Every row has a hidden score. How much higher is the second row's score than the first row's in each pair? 15 means about the same, 30 much higher and 0 much lower. The score is a weighted sum of the row's numbers plus the product of two more (or one squared), each taken from its middle value.
(-0.80 0.70 -1.38 -1.17 -0.70 -0.97 -0.38 0.42 0.13 0.45)
(-0.99 0.95 0.57 -1.18 -0.21 -2.36 -1.58 0.79 -0.74 0.42) -> 17
(-0.84 -0.13 0.54 -0.42 -0.25 -1.09 -0.76 1.46 -0.61 0.56)
(0.78 -0.26 0.61 -0.24 -1.60 0.65 -0.10 0.23 -0.70 -0.06) -> 12
(0.88 0.64 -1.83 0.50 1.19 0.36 -0.81 -0.03 -0.10 -1.36)
(2.93 -0.99 1.50 -2.16 -1.88 -1.11 3.24 2.35 0.35 -1.15) -> 11
(-1.39 2.52 -1.72 -1.56 1.27 -0.59 -1.12 -1.36 0.82 0.35)
(-0.31 0.70 -0.14 -1.38 -0.24 -1.65 -0.19 0.39 -0.37 -0.15) -> 8
(1.47 -0.38 -0.23 0.34 -0.18 0.62 1.22 -0.41 -0.05 -0.31)
(-0.37 -0.31 -0.98 0.80 0.32 0.29 -0.06 0.41 0.07 1.08) -> 13
(-1.57 0.42 -0.13 0.43 1.57 -0.77 -1.36 0.02 -0.80 0.79)
(-1.25 2.03 -2.10 0.59 1.53 0.96 -0.49 -2.22 2.19 -0.87) -> 18
(-0.53 -0.30 0.44 0.35 -0.85 -0.23 0.60 -0.79 0.15 0.58)
(2.36 1.02 -0.18 -1.93 0.13 -0.14 1.25 0.23 1.76 -0.63) -> 18
(3.03 -2.01 2.44 0.90 -1.66 1.93 3.22 0.89 0.92 -2.21)
(2.38 -0.17 0.23 -0.95 -0.07 -0.16 1.17 1.97 1.11 -1.22) -> 8
(-1.69 0.53 -0.51 0.33 0.55 0.54 -1.37 -2.08 -0.60 1.19)
(-0.79 0.72 -0.39 -0.04 0.09 -0.40 -0.78 -1.13 0.10 0.62) -> 13
(-2.45 1.46 -1.44 0.55 -0.32 -2.48 -2.07 -0.05 0.98 0.19)
(0.20 -0.41 -0.01 -0.24 2.06 0.70 0.80 0.05 -0.07 0.09) -> 4
(1.37 -0.96 1.98 -0.51 -0.18 0.23 2.32 -0.68 -0.48 -0.28)
(-0.02 -0.86 0.09 0.63 0.92 0.24 -0.06 -0.84 -0.17 0.94) -> 17
(-1.40 1.50 -1.45 0.56 0.96 0.03 -1.21 -0.82 0.81 -0.19)
(-0.29 1.36 -1.38 -1.17 0.56 0.33 0.79 -0.79 1.89 -0.09) -> 14
(0.17 -0.22 1.02 -1.15 -0.18 -1.96 1.03 0.74 1.33 -0.64)
(0.65 0.09 -0.12 -0.91 -0.89 -0.67 -0.05 1.53 -0.50 -0.59) -> 3
(1.69 -1.45 1.37 -0.75 -1.36 0.51 1.46 -0.58 -0.81 0.26)
(0.40 1.26 -2.24 1.43 2.35 2.61 -0.64 -0.67 0.64 -0.84) -> 12
(1.84 -1.22 0.46 -1.27 -0.11 0.49 1.18 1.18 -1.51 -1.06)
(-1.01 2.68 -1.19 -1.17 1.02 -1.31 -1.29 0.12 0.49 0.48) -> 21
(0.67 -0.48 -0.03 -0.56 0.80 -0.03 0.92 -0.41 0.74 -0.36)
(-0.10 -1.33 0.22 1.97 -1.21 0.94 -0.88 0.68 -0.71 0.18) -> 12
(-1.02 -0.71 -0.12 0.49 -0.38 -0.24 -2.21 0.30 -1.91 0.96)
(0.39 0.65 -0.36 -0.89 0.19 0.29 1.54 -0.47 0.68 -0.06) -> 13
(1.91 0.66 -0.14 -2.33 0.65 -1.38 2.21 1.08 1.45 -1.58)
(-0.41 0.18 0.31 -0.27 0.63 0.36 -0.38 -1.99 -1.16 0.88) -> 17
(1.15 1.15 -1.48 -1.01 0.30 -0.44 -0.90 0.57 1.90 -1.05)
(0.24 -1.48 1.48 0.84 -0.92 0.76 0.08 -0.14 -0.90 0.76) -> 6
(-0.63 -0.45 0.97 0.52 -1.40 0.12 -1.81 -0.44 0.27 0.54)
(0.31 0.66 -1.77 0.74 1.90 -0.16 -1.42 0.48 -0.32 -0.70) -> 18
(0.00 1.03 -1.50 -0.86 0.49 -0.89 -0.95 0.00 0.64 -0.63)
(-0.53 1.81 -1.32 -0.53 0.53 -0.73 -0.14 -0.47 1.53 0.79) -> 11
(0.02 0.07 0.09 0.71 -0.59 -0.54 0.60 -0.24 1.31 0.46)
(-0.43 -0.71 0.26 0.86 0.19 0.75 0.36 0.83 -1.03 0.30) -> 10
(0.06 0.58 -1.53 0.71 0.02 0.60 -2.04 0.53 -0.03 -0.14)
(0.76 -0.67 0.45 0.55 -0.22 0.64 0.96 0.43 0.56 -0.09) -> 14
(1.15 -0.45 0.41 1.75 -0.90 0.78 -0.34 -0.16 0.22 0.68)
(-0.67 -0.34 -0.13 1.11 -0.54 1.80 -0.33 -1.07 2.34 0.19) -> 16
(0.14 0.30 -0.30 -0.49 -0.53 -0.26 -0.82 -0.01 0.35 -0.04)
(1.22 -0.78 0.33 -0.82 -0.39 -0.34 0.65 0.74 -0.73 0.23) -> 11
(-0.04 0.28 -0.34 -0.09 0.11 0.34 0.03 -0.24 0.17 -0.08)
(-0.54 0.76 0.63 -0.52 0.30 -1.87 -1.33 0.47 -0.59 0.42) -> 19
(-0.63 -1.05 2.00 -0.61 -1.00 -1.48 -0.55 1.65 -1.81 0.90)
(0.60 -1.23 0.41 1.20 -0.70 1.31 0.17 0.06 -1.60 0.15) -> 10
(-0.99 0.23 0.78 -0.37 -1.19 -0.92 0.43 0.05 -0.36 0.05)
(0.15 2.72 -2.88 -2.51 1.00 -0.98 0.55 1.36 1.02 -0.65) -> 15
(0.03 -0.11 1.26 -1.15 -0.55 -0.76 -0.40 -0.12 -0.23 0.67)
(1.59 -0.99 0.72 -0.55 0.46 0.73 1.05 0.59 -0.04 -0.93) -> 13
(-0.07 -1.08 0.18 0.64 -0.52 0.04 0.60 -0.76 -0.11 0.56)
(-0.91 0.99 -1.20 0.17 0.71 0.63 0.41 -1.14 -0.65 0.50) -> 13
(-0.41 -1.46 2.17 0.23 -1.19 0.08 0.70 0.62 -1.45 0.77)
(0.42 -0.11 0.21 1.30 1.31 0.21 0.23 0.05 0.38 -0.59) -> 25
(0.39 -0.30 -1.13 -0.09 -0.31 0.91 -0.10 1.06 0.93 -0.65)
(0.00 0.58 -0.48 0.36 0.15 0.03 0.68 -0.33 -0.23 0.24) -> 16
(-0.25 0.27 0.35 0.11 0.15 0.28 -0.40 0.62 -0.10 -0.29)
(-1.04 1.71 -1.08 -0.81 0.30 -0.91 -0.31 -0.76 1.45 -0.08) -> 20
(0.51 -0.78 -0.12 1.01 -1.39 0.92 1.74 0.08 0.63 -1.25)
(0.48 0.00 0.74 -1.09 -1.18 -1.03 0.62 0.50 0.12 0.24) -> 12
(0.05 -1.84 0.87 0.50 -1.30 0.39 -0.17 0.27 -0.70 1.06)
(-0.92 -0.72 0.61 1.21 -1.55 -0.54 -0.30 0.26 -0.55 1.14) -> 18
(1.56 -1.76 0.97 0.46 -1.78 0.21 0.41 0.85 -0.28 0.07)
(1.01 0.95 0.94 -1.83 0.31 0.18 2.19 -0.17 0.11 -0.44) -> 13
(-0.93 0.43 -0.01 -1.51 -0.02 -2.54 -0.30 0.72 -1.42 0.92)
(0.92 -0.37 0.78 -0.81 -0.71 -0.18 0.31 0.79 -1.61 0.16) -> 10
(-1.22 -0.87 0.26 0.69 0.11 -0.09 -1.07 0.22 -1.27 0.65)
(1.44 0.76 0.86 -4.63 -1.15 -3.43 2.91 1.55 -0.62 0.20) -> 18
(-0.19 -0.53 -0.07 0.98 0.67 0.01 -0.64 0.22 -0.16 -0.55)
(-0.90 -1.34 1.35 1.50 0.34 -0.50 -0.56 0.40 -0.04 0.79) -> 21
(-0.33 -1.47 0.72 0.63 -0.48 0.58 0.59 -0.59 -0.74 -0.62)
(1.43 -0.27 -0.48 1.03 0.02 1.40 0.73 -0.57 0.56 0.11) -> 11
(0.35 -0.84 0.54 1.84 -1.02 2.55 0.40 -0.61 -0.13 -0.39)
(1.29 -1.00 1.29 -0.69 -1.60 0.49 1.33 -0.36 -1.18 -0.21) -> 19
(-0.09 0.19 -0.34 -0.06 -0.55 -0.44 -0.02 0.63 -0.17 0.31)
(0.79 -0.46 -0.31 0.47 -0.39 0.21 0.42 -0.34 -0.12 -0.17) -> 17
(-0.59 0.88 0.09 0.31 -0.69 -0.76 -0.13 -0.92 0.42 -0.06)
(-0.68 -0.01 1.28 1.27 0.46 1.42 -0.88 -0.84 -0.96 -0.87) -> 11
(-0.46 0.67 -1.78 -0.36 -1.73 -1.39 -1.16 1.81 -0.32 0.50)
(-0.43 0.76 -0.19 0.13 0.89 -0.71 0.27 -0.99 0.23 -0.79) -> 21
(-0.35 1.78 -0.42 -0.85 -0.30 -0.69 0.84 0.06 0.28 -0.92)
(1.00 -0.53 1.10 -0.81 -0.13 -0.16 0.86 -0.41 0.28 0.46) -> 15
(-0.24 0.09 -0.82 0.22 0.87 0.31 -0.50 0.46 0.13 -0.46)
(-0.20 1.01 -0.47 -0.12 1.91 0.73 -0.48 -0.68 0.32 -0.10) -> 14
(-0.39 1.97 -1.22 -0.86 1.99 -0.53 -1.34 -1.28 0.57 -0.41)
(0.90 0.28 -1.30 0.30 0.96 0.90 0.65 -0.71 1.01 -0.46) -> 7
(1.29 0.12 -0.44 0.17 -0.34 0.77 0.40 -0.04 -0.75 -0.44)
(-0.41 0.64 0.32 -0.77 -0.20 -0.83 -0.78 -0.14 0.07 0.71) -> 17
(1.32 -0.45 0.13 -1.42 0.27 0.84 1.73 -1.05 0.53 -0.37)
(1.45 -2.27 1.60 1.15 -0.40 1.89 1.49 1.00 0.28 -0.60) -> 16
(-2.88 0.64 -0.80 0.46 1.04 -0.50 -2.28 0.32 -0.88 0.66)
(-0.47 1.08 -0.18 -0.27 -0.27 -0.44 0.16 -0.98 0.64 -0.10) -> 16
(1.70 -2.12 0.09 1.95 0.69 3.77 1.25 -0.39 0.32 -0.62)
(1.01 0.07 -0.15 -0.14 0.79 0.70 0.43 -0.51 -0.21 -0.19) -> 21
(0.92 -1.77 -1.21 2.84 1.40 3.22 -0.52 -1.26 -0.91 -0.03)
(0.62 -2.06 1.82 -0.27 -0.38 -0.49 1.13 0.93 -1.17 -0.86) -> 24
(-0.25 0.43 -1.48 -1.16 2.15 -0.12 -1.21 -0.27 -0.59 0.80)
(0.75 -1.02 1.11 -0.07 -0.59 -0.06 1.22 0.35 -0.19 -0.44) -> 10
(-0.58 2.19 -0.58 -1.62 0.69 -0.79 0.02 -0.39 1.94 -0.12)
(0.89 0.15 0.31 -1.50 -0.02 -1.34 -0.08 1.71 0.39 -1.05) -> 16
(0.02 0.44 0.59 -0.63 -1.29 -0.62 -0.57 0.73 -0.09 0.03)
(1.16 0.34 0.21 -0.40 -1.32 0.04 1.08 0.61 1.15 -1.20) -> 16
(-0.83 0.80 -0.30 0.08 0.58 -1.30 -0.20 0.36 1.33 -0.54)
(-1.00 -0.03 0.21 0.54 -0.61 0.90 -0.84 -0.65 0.26 -0.11) -> 4
(0.16 1.25 -0.49 -1.08 0.01 0.81 0.79 -0.79 0.45 -0.42)
(0.25 -0.44 -0.59 1.15 -0.60 2.31 -0.53 -0.44 0.56 -1.09) -> 13
(0.01 1.07 -0.91 -0.22 1.25 -0.28 0.51 -0.38 1.11 -0.22)
(1.31 -0.60 0.57 -1.28 -0.39 0.36 0.88 -0.15 -1.01 0.28) -> 14
(1.49 0.34 -0.17 -1.42 -0.36 0.87 1.85 -0.43 1.65 -0.61)
(0.13 -0.29 0.02 -0.05 -0.20 -0.28 -0.45 -0.13 -0.23 -0.08) -> 17
(-0.30 -0.79 1.06 1.31 -0.99 0.43 -0.98 0.31 -1.62 1.03)
(-1.23 0.99 -1.34 -0.06 0.35 -0.49 0.12 -0.13 0.75 -0.24) -> 22
(1.30 -0.57 0.29 0.80 -0.07 0.96 0.36 -0.57 -0.06 0.27)
(-2.92 2.09 -0.94 0.78 -0.72 -1.24 -1.79 -0.70 1.90 1.18) -> 20
(-0.25 -1.61 1.97 2.03 -1.03 1.69 0.53 -0.70 -1.90 1.27)
(-0.59 -0.66 2.02 -0.14 -1.88 -0.21 -0.50 0.91 -1.07 -0.47) -> 22
(-0.15 0.96 -1.50 -0.44 -0.25 -0.37 0.64 0.67 2.10 -0.02)
(0.17 0.45 -1.13 0.96 0.93 1.18 -0.45 0.11 -0.01 0.57) -> 10
(1.57 -0.95 -0.32 0.71 0.16 0.47 0.24 0.77 -0.23 -0.27)
(1.45 -3.14 2.61 1.96 -1.23 1.10 0.76 0.99 -1.61 -0.36) -> 21
(0.14 -0.18 0.66 -0.25 -0.05 0.70 0.91 -0.46 0.05 -0.52)
(-0.29 0.31 0.17 -0.17 0.33 0.09 -0.35 -0.41 0.42 -0.04) -> 17
(-1.23 0.00 0.49 1.07 0.49 -0.10 -1.75 -0.49 -0.35 0.60)
(0.12 1.05 -0.73 -0.21 0.91 0.46 -0.91 -0.66 0.91 0.44) -> 15
(0.05 0.77 -0.78 0.51 0.68 -0.55 -0.42 -0.30 1.67 -1.05)
(-0.43 -1.75 2.53 2.30 -0.31 1.30 -0.26 0.61 -0.58 0.97) -> 14
